In the rows, 128 means zero.
Rotation paths and how fast each direction turns (degrees per step)
Each turn is a multiple of 5 degrees from 10 to 175, or 0.
Each row of a path follows its step; steps can be skipped.
Path 1:
step 9: 153 182 138 96 153 149 129 140 138 96 152 86 118 110 83 142 141 173 164 149 135 114 135 140 103 104 136 123 91 163 143 184 127 153 133 82 144 174 96 116 121 98 180 165 146 177 158
step 10: 121 145 105 127 112 98 167 111 129 104 146 128 96 104 163 147 137 150 140 153 111 121 110 165 142 138 123 125 84 148 158 191 97 156 120 67 173 132 80 120 69 80 118 170 103 104 157
step 11: 121 63 133 133 127 142 131 192 185 107 161 162 110 119 130 155 150 168 171 130 96 94 97 112 125 93 111 132 104 173 140 181 128 162 119 132 158 132 95 116 98 126 127 184 134 137 149
step 13: 129 96 108 112 109 167 156 102 157 139 158 125 119 98 119 201 148 141 143 143 131 112 124 159 111 159 121 75 118 197 128 193 114 85 128 89 120 118 145 128 128 103 115 194 136 112 134
step 14: 166 105 105 170 112 165 134 107 135 122 128 139 142 98 107 169 118 173 139 111 96 92 149 87 109 126 136 158 87 190 105 183 94 102 114 81 159 112 104 110 113 159 142 135 129 137 185
step 26: 98 154 78 112 120 159 99 124 149 129 108 131 132 78 117 183 161 143 131 137 78 122 156 124 111 138 147 102 131 194 187 168 124 159 93 95 179 157 92 130 119 107 108 137 118 142 112
step 33: 143 112 105 171 129 146 98 81 203 123 96 144 144 127 122 120 144 157 153 116 92 119 152 82 118 112 75 153 133 143 94 180 126 118 118 95 126 143 82 100 98 161 126 173 117 87 106
Speeds:
133 137 127 125 138 125 130 122 125 142 113 143 115 124 131 120 126 132 129 125 130 118 113 134 146 122 133 145 117 138 116 125 122 122 138 117 121 129 125 137 121 136 133 139 110 140 124 | 80
124 130 132 132 129 130 119 119 135 130 117 133 126 119 105 148 131 127 138 131 124 143 122 118 124 122 130 110 125 131 124 125 124 107 124 124 123 128 128 125 137 138 118 115 110 121 125 | 55
110 125 117 126 118 138 128 116 122 136 119 107 113 138 136 127 121 122 119 138 134 127 130 134 140 118 122 121 131 130 139 122 120 121 132 118 142 147 126 130 125 120 120 126 125 122 119 | 135
116 141 140 137 132 129 137 135 126 117 136 125 131 137 113 119 127 139 126 146 137 128 101 131 129 125 116 129 136 125 137 139 117 141 128 128 123 127 127 127 128 136 133 132 118 114 130 | 35
129 120 123 138 132 123 138 128 114 137 131 120 119 121 106 125 115 131 130 127 119 131 132 122 110 114 140 142 131 133 137 121 123 131 129 134 144 126 130 125 133 124 152 124 122 137 123 | 145
Path 2:
step 3: 137 148 141 127 175 162 177 119 95 116 122 127 144 138 105 135 128 149 98 178 184 67 188 148 125 182 80 132 84 146 125 117 91 97 185 143 141 111 153 151 104 134 128 171 113 109 139
step 7: 140 175 134 133 150 145 153 157 99 104 136 102 131 109 124 125 159 128 107 128 34 142 143 142 88 136 133 168 152 121 116 106 111 172 113 147 157 70 79 73 109 163 161 82 103 98 106
step 10: 97 197 125 84 133 147 168 145 119 139 115 95 130 98 122 99 91 164 110 113 107 136 172 194 146 117 96 162 117 80 130 157 120 113 57 144 97 135 123 132 105 132 104 139 130 56 127
step 20: 121 169 71 130 110 179 170 132 114 106 158 78 122 120 134 141 128 172 86 143 151 133 155 105 127 113 110 145 151 148 174 81 149 154 125 175 155 120 101 180 197 173 147 102 151 131 113
step 22: 101 119 158 174 150 192 154 99 118 187 155 113 152 166 110 146 115 134 80 146 115 132 129 169 129 200 114 108 116 146 128 84 116 101 116 158 153 91 175 131 134 145 171 159 101 90 106
step 27: 116 152 168 130 157 130 97 202 128 89 143 108 102 105 153 147 118 175 140 134 166 99 153 120 110 93 116 153 97 144 133 95 191 96 100 181 118 65 144 123 110 96 132 109 114 136 183
step 28: 108 196 133 112 164 139 143 127 140 159 186 101 159 144 156 133 128 116 54 149 119 151 154 114 175 123 100 166 122 96 119 161 162 70 106 105 151 108 130 159 141 146 178 150 114 96 88
Speeds:
133 127 123 138 124 123 135 138 128 135 133 136 126 131 132 145 116 131 127 121 146 142 128 143 122 121 123 140 114 121 120 130 129 109 125 131 134 135 151 127 118 143 132 127 133 119 124 | 60
146 131 139 133 136 108 140 128 123 107 137 140 131 137 123 132 129 135 113 122 127 134 133 124 126 137 126 139 122 128 113 127 121 136 146 122 116 123 122 125 133 122 138 125 117 134 120 | 175
123 122 137 112 129 127 144 143 123 125 131 130 123 138 132 131 134 133 112 132 130 133 139 115 139 132 139 130 146 125 147 120 134 110 135 130 131 128 135 127 125 123 125 135 149 135 126 | 45
125 116 142 133 133 109 142 123 120 133 115 119 128 135 124 125 133 127 136 136 126 115 132 140 128 140 140 134 128 125 134 138 113 130 122 130 136 117 132 127 132 133 114 121 127 104 118 | 95
140 121 127 127 122 137 124 129 134 118 124 130 145 130 119 116 130 123 116 126 141 121 105 130 127 146 113 115 132 130 139 120 113 120 124 130 120 125 134 132 121 137 130 118 135 128 115 | 40
121 137 114 144 125 129 126 129 129 115 145 117 141 131 127 124 123 143 133 121 121 128 129 126 135 131 125 132 129 134 136 122 137 130 125 104 132 129 131 106 134 125 122 126 141 110 120 | 140
Path 3:
step 2: 122 141 164 106 122 99 148 154 159 141 140 67 158 92 141 90 81 82 136 113 151 134 168 141 105 113 150 129 118 138 144 133 144 223 89 123 147 150 109 149 163 113 160 155 96 124 152
step 9: 200 184 168 148 142 121 142 100 122 123 150 100 185 141 131 122 88 108 107 119 76 177 164 125 143 107 167 135 163 142 132 118 120 113 126 184 159 98 117 174 149 124 130 118 93 107 131
step 12: 139 192 68 103 152 119 121 148 105 154 94 125 151 96 127 155 123 104 110 101 108 105 118 151 148 100 172 174 172 200 116 137 151 119 142 143 132 110 135 130 145 152 184 143 88 89 123
step 14: 152 184 137 141 150 145 167 95 134 142 155 116 135 118 152 98 115 98 85 97 94 91 171 125 163 114 152 145 124 167 159 131 149 142 76 141 142 160 99 199 145 113 118 148 75 121 161
step 15: 159 177 125 151 115 149 127 142 151 118 172 132 176 87 152 139 97 76 129 64 117 174 123 138 168 120 119 153 152 137 163 144 170 166 75 153 157 129 105 133 146 108 174 125 155 114 113
step 25: 163 169 132 108 144 140 134 122 106 144 126 98 176 148 159 90 132 146 71 105 85 128 122 138 129 114 156 138 124 188 128 120 159 77 115 161 158 105 125 164 137 119 114 162 70 130 197
step 28: 134 203 119 130 163 143 112 97 100 100 134 107 157 121 148 138 124 82 148 98 112 95 177 145 142 144 146 157 146 192 134 148 139 158 127 115 115 117 94 194 157 121 175 159 102 98 106
Speeds:
131 127 120 131 118 139 122 123 142 136 134 123 128 151 130 119 147 129 125 138 139 130 124 132 122 115 144 121 128 138 125 124 118 136 122 133 130 104 118 134 127 138 134 130 126 128 117 | 90
114 117 132 124 131 140 123 123 134 136 112 130 143 124 143 126 131 121 135 112 135 127 106 137 129 130 136 126 126 124 128 124 133 133 134 138 147 130 142 132 128 114 119 131 121 117 120 | 145
136 123 123 125 127 139 126 110 132 126 137 132 138 125 118 144 135 110 126 127 120 114 130 139 115 110 126 132 118 122 142 137 109 131 127 130 125 141 122 121 138 120 125 135 130 127 137 | 55
119 121 127 133 127 133 131 134 119 143 114 99 132 122 142 126 124 129 138 140 136 126 123 113 113 121 124 129 123 127 130 121 124 126 111 121 126 135 119 125 132 121 130 128 144 137 137 | 130
126 129 136 126 146 135 133 130 148 134 126 136 133 130 127 130 118 141 121 137 127 110 128 116 132 142 142 113 134 131 127 144 125 137 131 132 136 131 119 115 132 134 118 133 147 130 130 | 135
144 124 145 133 126 118 119 115 126 123 132 127 139 124 131 122 116 117 139 121 131 128 132 114 126 138 126 129 127 109 120 121 125 145 132 136 113 113 118 136 138 126 128 134 137 124 115 | 55
Path 4:
step 3: 79 114 142 129 133 90 91 138 147 174 142 97 143 120 122 86 90 154 164 167 122 103 175 121 124 122 123 134 122 107 75 124 84 110 101 160 180 152 95 98 76 132 99 133 122 118 136
step 9: 60 151 99 146 177 129 114 120 127 171 123 94 138 102 109 122 122 118 181 100 162 116 158 135 158 113 142 108 86 157 180 139 129 149 84 129 137 115 130 143 142 100 100 65 112 149 142
step 15: 121 133 138 138 180 137 113 138 80 93 143 103 161 72 127 105 132 127 145 149 94 128 110 115 133 178 170 107 97 125 176 146 88 140 176 202 139 103 118 129 121 126 120 117 168 126 121
step 17: 125 90 134 206 142 182 126 112 178 157 139 81 79 107 112 104 140 144 133 158 107 174 156 96 152 122 111 137 114 105 88 103 136 138 130 136 127 146 157 84 114 157 117 142 133 146 106
step 18: 164 79 102 140 84 100 124 103 97 156 146 156 113 129 125 132 199 109 95 173 112 108 134 147 151 117 128 124 129 172 186 107 139 100 121 85 143 97 139 103 159 132 115 92 100 151 129
step 29: 157 101 153 156 140 148 107 185 120 128 125 164 130 96 103 115 147 144 108 151 101 174 137 120 173 146 127 137 148 123 193 137 88 118 171 112 127 116 66 122 127 103 102 107 65 123 128
step 32: 124 146 80 101 87 91 109 85 116 118 145 180 123 98 113 103 153 150 157 116 85 49 99 146 120 117 149 133 105 144 116 109 151 93 185 140 164 126 105 120 140 136 138 148 138 154 121
Speeds:
125 110 149 139 137 124 122 128 114 145 128 132 130 140 127 123 116 131 133 136 133 118 123 132 124 138 113 123 124 142 135 137 143 122 137 127 116 138 128 128 130 140 143 125 133 124 132 | 90
139 142 116 136 122 119 120 128 119 130 126 133 127 129 152 120 118 128 128 124 119 132 136 111 124 125 135 109 131 133 134 142 119 131 124 130 126 141 137 110 120 130 133 141 132 123 137 | 35
139 120 129 115 131 138 131 132 131 114 116 145 113 142 120 134 120 126 122 133 128 124 137 124 110 115 139 131 126 139 128 125 134 109 120 137 122 134 123 137 121 125 118 138 138 126 137 | 130
128 116 122 119 139 122 135 148 136 123 142 130 142 127 122 129 123 124 130 131 127 132 122 103 134 127 131 121 122 142 120 122 122 125 140 117 118 115 118 112 125 131 129 134 135 136 116 | 25
125 128 134 118 143 141 125 115 133 110 139 126 115 124 136 125 129 116 133 126 119 122 108 128 133 136 139 124 128 122 130 132 144 120 129 128 137 127 145 115 119 129 137 121 142 126 120 | 40
126 147 130 121 121 119 116 128 126 126 121 119 121 123 109 144 127 127 130 125 128 133 133 125 123 125 126 131 112 123 137 131 137 137 129 140 130 131 111 120 130 140 146 128 147 142 122 | 65
Path 5:
step 5: 145 145 134 113 112 173 108 130 104 157 146 177 111 99 89 136 132 203 190 138 156 162 147 133 105 107 153 155 113 144 124 86 142 129 131 174 153 114 53 125 170 137 102 86 114 128 144
step 6: 131 175 89 108 136 125 148 93 132 130 147 115 163 149 121 116 117 108 101 110 115 156 168 88 204 106 220 116 124 114 130 138 130 182 139 98 110 117 118 150 93 104 141 155 78 152 130
step 8: 110 121 104 183 117 160 138 126 96 124 133 150 120 129 188 132 148 125 113 159 67 113 171 156 125 85 122 99 61 108 113 81 145 169 120 122 141 137 88 102 120 152 151 96 104 74 161
step 10: 163 124 105 154 153 113 136 102 122 91 153 150 70 95 115 107 94 133 105 102 121 120 118 55 145 72 121 131 114 136 117 146 142 145 52 174 130 154 119 114 110 148 150 120 107 202 127
step 18: 124 109 150 96 135 160 164 90 146 110 153 170 76 76 131 137 120 112 149 149 85 124 164 121 170 133 119 151 153 136 110 104 167 158 91 132 92 138 81 178 154 121 115 147 141 204 122
step 27: 177 172 189 130 85 110 164 103 133 111 138 117 80 136 121 164 122 108 142 157 102 120 132 119 184 99 92 142 127 118 110 152 130 161 157 166 121 137 95 81 138 131 98 131 129 76 62
step 30: 158 145 155 116 127 101 140 81 78 62 145 131 107 102 105 146 146 169 146 114 147 110 157 106 93 112 109 131 99 119 110 106 89 141 107 208 170 126 115 168 122 79 137 90 95 147 141
Speeds:
130 128 134 133 119 129 133 137 132 120 134 151 128 120 139 129 124 131 115 117 129 140 130 121 111 116 124 138 133 120 136 132 113 120 124 143 126 131 143 146 132 136 140 128 134 131 135 | 55
126 135 122 127 128 120 137 132 126 146 128 136 124 145 106 135 128 128 124 121 118 143 140 120 144 119 118 127 139 127 129 134 124 117 129 134 113 135 126 122 121 131 117 119 125 144 119 | 85
128 150 131 118 115 129 124 124 137 128 136 136 128 110 124 127 135 148 125 115 124 113 129 138 136 146 121 130 124 125 117 142 134 112 123 124 120 135 129 127 141 127 122 128 129 122 127 | 160
139 116 133 122 117 119 127 127 122 134 134 129 112 125 128 149 144 124 137 140 130 136 117 129 121 145 138 129 146 121 132 125 131 121 128 136 124 127 117 134 141 132 128 139 129 129 112 | 160
132 135 139 119 132 141 121 125 126 124 114 116 121 125 130 133 123 119 118 122 133 129 130 126 115 135 121 141 112 125 141 121 136 112 142 136 116 135 120 118 120 131 132 133 109 142 132 | 140
126 140 105 117 131 126 123 125 128 113 111 147 130 142 126 131 135 126 143 136 123 121 115 126 120 128 118 136 138 140 127 122 134 130 126 137 116 124 132 135 133 117 130 127 118 125 139 | 175
Path 6:
step 4: 132 131 167 104 130 70 144 134 172 139 120 156 153 95 160 118 151 122 154 72 130 209 140 116 85 154 162 61 145 138 109 93 124 152 167 127 114 143 131 134 130 146 157 161 135 127 175
step 7: 84 146 157 156 150 138 154 148 155 100 127 146 108 132 97 81 120 115 186 90 137 185 185 100 138 109 108 119 86 113 129 92 138 155 143 117 91 150 194 155 140 125 180 128 116 166 123
step 8: 75 151 158 139 144 105 85 148 150 151 52 120 166 156 157 128 106 132 135 107 138 175 131 136 136 109 157 111 142 73 86 125 96 210 166 109 136 150 142 129 113 106 137 104 114 104 107
step 10: 95 172 141 108 158 139 95 175 135 159 115 117 99 105 162 169 148 114 165 104 92 163 165 158 91 134 132 81 118 125 93 149 128 134 188 107 107 170 175 148 127 84 138 76 141 144 130
step 19: 88 119 124 136 184 106 85 171 153 127 138 139 132 144 184 170 113 100 164 134 162 179 158 144 124 122 178 134 121 146 126 105 153 144 144 84 100 158 187 162 99 121 167 86 116 140 111
step 20: 120 109 152 84 152 72 165 162 173 115 115 159 147 119 149 71 118 141 167 123 144 134 140 123 106 117 135 74 145 108 51 129 114 166 139 150 148 168 172 100 121 107 165 111 137 156 101
step 31: 105 107 175 105 171 115 134 167 151 153 161 140 191 173 161 109 124 149 143 159 121 192 121 89 109 133 150 124 128 102 72 101 142 197 162 96 79 141 127 124 132 136 117 107 138 122 132
Speeds:
128 120 141 134 136 127 119 137 141 116 129 128 142 146 135 112 125 118 116 128 136 113 129 123 141 114 132 121 129 119 129 123 128 126 119 122 132 135 141 129 146 122 124 129 118 125 112 | 60
124 130 139 141 130 148 140 115 119 120 124 120 131 141 129 116 142 131 127 112 129 135 148 123 120 126 132 139 127 112 129 114 128 123 127 127 131 128 112 123 123 136 128 136 129 115 133 | 40
127 133 127 140 117 117 116 135 112 125 132 116 144 132 142 129 127 142 130 139 135 134 125 131 136 117 127 132 125 137 139 130 126 144 122 121 118 127 108 115 123 138 118 122 116 132 128 | 110
131 107 133 128 134 138 135 124 126 130 120 138 127 135 138 124 106 135 128 138 131 134 122 134 125 142 126 136 125 117 112 143 118 134 120 126 137 121 128 125 116 138 125 114 123 117 114 | 125
129 126 112 137 127 127 133 131 119 123 130 145 125 124 121 135 124 112 127 107 146 120 132 138 134 130 134 131 130 134 123 118 136 131 124 128 124 112 135 117 133 149 138 124 111 129 130 | 170
127 124 127 135 128 139 122 126 121 138 128 137 133 146 118 137 137 125 136 119 111 131 116 129 144 130 116 113 123 110 133 141 128 131 129 126 115 125 127 114 142 124 132 114 134 126 139 | 20
Path 7:
step 2: 64 125 135 177 137 118 97 143 143 119 89 114 159 49 146 95 130 115 171 108 139 104 128 109 119 145 124 149 162 117 124 116 166 89 183 131 129 132 152 61 149 141 103 80 165 123 131
step 4: 91 182 124 158 127 121 121 83 116 148 121 133 136 167 174 194 166 89 187 117 124 128 137 112 130 146 97 147 134 111 85 122 157 93 95 108 135 88 109 106 143 119 157 97 114 69 167
step 5: 103 144 137 137 153 122 104 101 112 106 123 106 145 103 136 123 52 137 124 183 126 94 96 122 138 123 133 127 96 203 118 136 152 83 114 129 110 71 87 155 192 117 159 109 120 148 175
step 11: 113 172 157 138 105 133 117 142 140 110 148 107 155 47 161 92 86 125 142 121 122 181 156 116 69 161 154 117 173 90 115 114 141 146 119 139 70 108 106 91 139 153 110 104 124 122 81
step 19: 152 140 140 146 125 153 120 120 169 136 172 87 140 121 141 56 72 115 97 163 172 132 155 158 123 144 163 110 168 116 156 161 135 134 135 155 94 132 167 134 213 118 107 147 96 133 129
step 23: 108 127 104 118 133 113 151 147 109 162 168 111 152 96 144 131 69 90 228 138 107 126 131 116 142 154 139 151 134 147 152 100 142 61 138 129 131 115 159 122 151 120 139 67 122 75 154
step 34: 124 147 110 129 143 118 67 115 49 134 77 121 171 98 185 136 91 138 170 127 110 138 117 87 80 163 98 123 125 138 81 110 153 119 126 154 131 133 110 124 82 162 130 80 121 143 145
Speeds:
130 127 112 115 116 116 124 146 129 128 141 145 147 132 119 126 115 132 131 117 133 128 126 116 125 136 137 132 128 129 117 125 127 134 116 147 124 130 121 128 122 129 124 141 116 120 132 | 130
124 134 114 127 139 131 127 122 124 122 134 128 123 126 107 133 121 121 128 135 128 123 127 129 138 144 137 116 112 121 137 136 128 129 131 140 120 132 125 117 121 149 149 118 138 130 120 | 140
135 142 116 124 126 124 135 116 138 122 121 122 134 139 121 148 115 124 123 121 125 125 142 137 134 119 125 135 130 133 130 122 107 120 129 119 139 130 121 134 137 130 139 131 125 109 139 | 80
136 152 132 128 125 124 144 134 119 130 124 119 132 126 127 125 132 134 141 122 138 147 128 124 128 137 115 136 119 122 136 129 137 143 130 126 128 112 112 140 120 122 137 128 139 125 131 | 110
110 138 148 130 129 130 130 131 140 135 147 140 135 130 123 140 123 123 140 134 122 133 130 131 131 120 122 127 128 126 131 117 123 110 110 121 109 121 123 129 126 121 131 132 133 135 115 | 55
123 124 124 132 141 127 141 134 127 101 121 128 123 124 128 129 120 135 133 134 140 125 129 125 130 119 129 126 135 127 143 127 140 119 123 126 106 138 137 140 115 126 120 129 123 121 149 | 85
